Small tables with named rows and columns. After each table, cells are looked up by row and column.

Gim.tsv
	Ged	Pip	Sot	Gol	Nuz	Nos	Zoreful	Tur
Bib	-5.34	-5.47	-4.08	-7.30	-5.97	0.47	-5.05	-5.63
Pufelu	-4.20	-8.72	-5.12	-7.78	-2.21	-2.18	2.66	0.43
Tuz	-1.03	-2.30	-3.71	-1.25	0.93	-1.79	-4.87	-4.86
Vasane	1.81	0.20	-2.76	1.46	-2.79	-8.61	0.06	5.37
Pepifi	-3.07	-8.48	-8.64	-4.49	-0.05	-1.60	1.56	-1.72
Nuvapu	-2.50	-3.35	-1.87	-2.92	-3.19	-4.57	-3.47	-5.51
Lak	-2.42	-6.98	-6.09	-6.86	-1.88	-2.77	0.54	0.86
Sok	-3.32	-3.31	-4.37	-1.87	-8.19	-3.16	-5.67	-2.39
Pinef	-3.33	-1.44	-2.19	-3.75	-1.68	-3.95	-4.94	-3.11
Mutup	-2.26	-3.68	-0.95	-2.15	-5.73	-2.96	-3.90	-2.35
Mimalo	-2.28	-2.79	-3.89	-4.78	-4.96	-4.14	-2.18	-2.93
Kesi	-2.94	-1.95	-1.95	-2.93	-2.84	-1.60	-2.59	-3.96

What is the Pip of Kesi in Gim? -1.95
What is the Pip of Nuvapu in Gim? -3.35
What is the Pip of Bib in Gim? -5.47
What is the Nos of Mimalo in Gim? -4.14
What is the Nos of Pepifi in Gim? -1.60
What is the Sot of Lak in Gim? -6.09
What is the Gol of Pufelu in Gim? -7.78
What is the Tur of Mimalo in Gim? -2.93
What is the Nos of Tuz in Gim? -1.79
What is the Nuz of Pinef in Gim? -1.68
What is the Gol of Kesi in Gim? -2.93
What is the Gol of Pepifi in Gim? -4.49
What is the Zoreful of Nuvapu in Gim? -3.47
What is the Nos of Bib in Gim? 0.47
What is the Sot of Mutup in Gim? -0.95

Rute.tsv
	Ket	Gase	Lugeke
Lor	147	64	151
Tuk	97	180	171
Supevi	110	92	90
Das	108	182	160
Vut	199	221	77
Femefug	124	110	84
Dilize	207	238	73

What is the Lugeke of Vut in Rute?
77
What is the Ket of Dilize in Rute?
207
What is the Ket of Das in Rute?
108
What is the Ket of Lor in Rute?
147
What is the Ket of Vut in Rute?
199
What is the Gase of Das in Rute?
182
What is the Lugeke of Lor in Rute?
151
What is the Gase of Supevi in Rute?
92
What is the Ket of Supevi in Rute?
110
What is the Ket of Tuk in Rute?
97
Which row has the largest Lugeke? Tuk

Dofodu:
cols = Ruf, Dop, Tul, Zadim, Fibad, Zibogok, Zom, Zozutim, Vovar
Solimo: [11, 33, 27, 39, 27, 30, 36, 23, 43]
Guka: [19, 33, 29, 39, 24, 30, 36, 29, 43]
Dagi: [46, 28, 29, 76, 79, 47, 65, 29, 41]
Munu: [42, 33, 38, 39, 24, 30, 36, 37, 43]
Gibesi: [42, 33, 36, 48, 24, 30, 39, 38, 51]
Pakog: [11, 33, 19, 39, 26, 30, 36, 27, 37]
Pebevit: [4, 33, 23, 39, 31, 30, 36, 25, 36]
Kavob: [30, 33, 29, 39, 24, 30, 36, 35, 43]
Vari: [4, 33, 29, 32, 12, 30, 26, 27, 43]
Golun: [19, 33, 29, 38, 10, 30, 36, 29, 43]
Sur: [45, 33, 35, 42, 24, 30, 36, 41, 58]
Lenonen: [4, 33, 29, 37, 16, 30, 26, 29, 43]
Pagurev: [2, 35, 29, 34, 17, 30, 31, 27, 43]
Kases: [41, 21, 29, 71, 78, 37, 51, 29, 43]

Pakog, Zadim => 39
Solimo, Vovar => 43
Vari, Vovar => 43
Vari, Zom => 26
Pagurev, Ruf => 2
Lenonen, Zom => 26
Solimo, Zozutim => 23
Guka, Zibogok => 30
Pebevit, Zozutim => 25
Guka, Zadim => 39
Sur, Zadim => 42
Munu, Zozutim => 37

Sifula:
|  | Vut | Tesoron | Fes | Kapizun | Fuma | Meba | Kavute |
|---|---|---|---|---|---|---|---|
| Zegup | 76 | 47 | 213 | 131 | 88 | 93 | 51 |
| Besak | 105 | 152 | 143 | 138 | 119 | 123 | 168 |
| Rovo | 87 | 2 | 194 | 136 | 89 | 112 | 102 |
| Ribitiz | 91 | 30 | 179 | 129 | 105 | 103 | 65 |
| Lep | 167 | 221 | 116 | 69 | 184 | 99 | 168 |
| Tatote | 197 | 246 | 66 | 43 | 197 | 85 | 153 |
| Telala | 188 | 188 | 80 | 115 | 232 | 114 | 194 |
| Minimar | 75 | 79 | 232 | 154 | 85 | 108 | 40 |
| Dosizu | 87 | 52 | 185 | 147 | 78 | 149 | 159 |
| Zeruloz | 166 | 151 | 171 | 181 | 111 | 192 | 153 |

Tesoron of Tatote: 246
Fes of Ribitiz: 179
Tesoron of Zeruloz: 151
Meba of Dosizu: 149
Vut of Dosizu: 87
Kapizun of Zegup: 131
Fuma of Besak: 119
Vut of Tatote: 197
Fuma of Dosizu: 78
Fuma of Rovo: 89

Gol.tsv
	Gobakur	Nagodo	Vodad	Pudalo	Tumu
Fot	-0.9	2.6	2.5	-3.9	3.3
Sidi	-3.5	5.5	1.0	-5.7	0.2
Lebi	-1.8	-7.5	-0.2	-1.1	0.1
Kosib	-0.1	-0.1	-3.2	0.0	0.7
Buvato	-1.7	3.6	4.0	-2.2	5.4
Bigez	0.4	-1.1	-1.0	4.0	-1.8
Ferivu	0.2	-2.4	1.5	0.4	-0.1
Nur	0.7	-0.6	-0.5	1.3	0.4

Nagodo of Lebi: -7.5
Nagodo of Bigez: -1.1
Gobakur of Ferivu: 0.2
Pudalo of Buvato: -2.2
Nagodo of Sidi: 5.5
Gobakur of Buvato: -1.7
Pudalo of Ferivu: 0.4
Nagodo of Nur: -0.6
Tumu of Sidi: 0.2
Tumu of Fot: 3.3

Turimul:
,Kon,Gage,Kan,Gafaziv,Totudi,Gupe,Fad,Ninuti
Bef,0.58,0.85,0.25,0.31,0.28,0.61,0.42,0.51
Zam,0.49,0.74,0.27,0.33,0.31,0.54,0.49,0.41
Vukogob,0.71,0.91,0.40,0.24,0.45,0.60,0.36,0.59
Komol,0.42,0.52,0.44,0.54,0.39,0.50,0.65,0.18
Mebe,0.62,0.59,0.40,0.36,0.40,0.46,0.39,0.46
Sug,0.70,0.79,0.59,0.27,0.62,0.49,0.19,0.50

Gage of Komol is 0.52
Gafaziv of Sug is 0.27
Gupe of Zam is 0.54
Fad of Mebe is 0.39
Totudi of Bef is 0.28
Gage of Zam is 0.74

Gep:
|  | Defup | Vom | Midin | Did | Zumag |
|---|---|---|---|---|---|
| Vodu | 690 | -493 | -52 | 472 | 81 |
| Fifu | -29 | 80 | 280 | 776 | -605 |
| Mabogu | -362 | 61 | 194 | 829 | -439 |
| Valuti | 739 | -191 | 262 | 508 | -465 |
| Nupuz | 281 | -521 | -191 | 532 | 256 |
| Fibaf | -80 | -463 | -212 | 611 | 293 |
| Zedara | 55 | -487 | -219 | 573 | 286 |
| Gepulo | -427 | -265 | -46 | 827 | 198 |
| Lezogup | 598 | -516 | -103 | 490 | 152 |
| Dok | 220 | -516 | -201 | 542 | 271 |
| Zazo | 515 | -12 | 311 | 627 | -595 |
| Gof | -472 | -186 | 4 | 862 | 97 |
| Zuz | 180 | 61 | 303 | 736 | -633 |
| Biku | 793 | -422 | 59 | 435 | -123 |

What is the Did of Dok in Gep?
542
What is the Zumag of Gof in Gep?
97
What is the Did of Lezogup in Gep?
490
What is the Vom of Mabogu in Gep?
61
What is the Did of Gepulo in Gep?
827
What is the Defup of Mabogu in Gep?
-362
What is the Midin of Gof in Gep?
4
What is the Vom of Gof in Gep?
-186
What is the Midin of Valuti in Gep?
262
What is the Zumag of Zedara in Gep?
286
What is the Vom of Zazo in Gep?
-12
What is the Did of Valuti in Gep?
508
What is the Midin of Gepulo in Gep?
-46
What is the Vom of Nupuz in Gep?
-521
What is the Midin of Zuz in Gep?
303
What is the Zumag of Mabogu in Gep?
-439

